Each row has a name. Each question is about the rows just above it. Places in a row count from 1.

vusaf: [  0.7 -26.7   9.8  13.0  -5.4 -13.5  54.4]
vube: [-84.2  31.1  14.1  53.9 -43.3  33.2 -38.1]
vuki: [ 0.9  0.2 -1.1  0.1  0.1  1.5 -1.5]
tevit: [ 43.9 -22.1  54.4  56.7 -28.9  39.3  -3.2]
pon: [-11.5 -51.5   5.0  37.7 -12.5 -18.6  84.1]
fik: [ 13.0  23.0 -16.8  11.0   5.2  15.8  13.1]
key -> tag
[-5.4] -> K288
[54.3] -> K444
[84.1] -> K583
[54.4] -> K648
[-13.5] -> K99
[54.5] -> K713
The tag of vusaf, keyed by place 7: | K648
Whose row is [  0.7 -26.7   9.8  13.0  -5.4 -13.5  54.4]? | vusaf
Whose row is [-84.2  31.1  14.1  53.9 -43.3  33.2 -38.1]? | vube
Which row holds [-11.5 -51.5   5.0  37.7 -12.5 -18.6  84.1]? | pon

bap: [ 32.4  20.5  -8.3   0.3 -65.4]
vuki: [ 44.8 -62.9  39.4  -5.6 -49.5]
Tete: [-18.0  38.6  44.2 -38.6  22.9]
metu: [ 52.1  64.2  48.9 -26.8 -44.9]
pon: [-11.4  39.7 -20.3   4.8  -2.8]
lilu: [-52.5  51.9 -28.8  31.0  42.5]
Table of tags by key:
[0.2] -> K973
[0.3] -> K736
[-38.6] -> K645
[32.5] -> K534
[32.4] -> K649
[-38.5] -> K916
The tag of bap, keyed by place 4: | K736
Whose row is [ 44.8 -62.9  39.4  -5.6 -49.5]? | vuki
Where do [-52.5  51.9 -28.8  31.0  42.5] appear? | lilu

Tete: [ -5.5  25.9  -6.9  25.3  -7.2  27.6 -12.6  31.0  -3.7]
vusaf: [ 20.4 -29.6  22.5 -34.5  22.6 -36.9  20.7 -41.6  28.0]
von: [ 20.4 -29.6  22.5 -34.5  22.6 -36.9  26.9 -67.7  30.5]
key -> tag
[30.5] -> K856
[26.9] -> K44
[28.0] -> K466
The tag of von, keyed by place 9: | K856
Where do [ -5.5  25.9  -6.9  25.3  -7.2  27.6 -12.6  31.0  -3.7] appear? | Tete
Where do [ 20.4 -29.6  22.5 -34.5  22.6 -36.9  26.9 -67.7  30.5] appear? | von

vusaf: [ -6.9   3.1 -12.5  -6.8  -4.9  44.0]
lilu: [-3.8 -3.5 -2.6 -2.6 -0.4 12.3]
tevit: [ 0.8  1.0  1.0  0.5  0.2 -5.2]
bap: [  2.8   0.0   6.5   2.5   2.4 -27.3]
vube: [  6.5 -12.8   7.1   8.2   3.7  -1.3]
metu: [  5.9 -11.7  -9.2   7.2  -2.8  76.1]
vuki: [ 0.2  2.3 -3.2 -0.3 -1.5 12.0]
Tete: [ -1.7 -13.0  -6.1   0.9  -1.0  49.5]
Table of tags by key:
[-6.8] -> K368
[-6.9] -> K922
[7.0] -> K116
[8.1] -> K767
[7.1] -> K759
[8.2] -> K661
[8.3] -> K695
Join vube by its entry at place 4: | K661
Which row holds [ -6.9   3.1 -12.5  -6.8  -4.9  44.0]? | vusaf

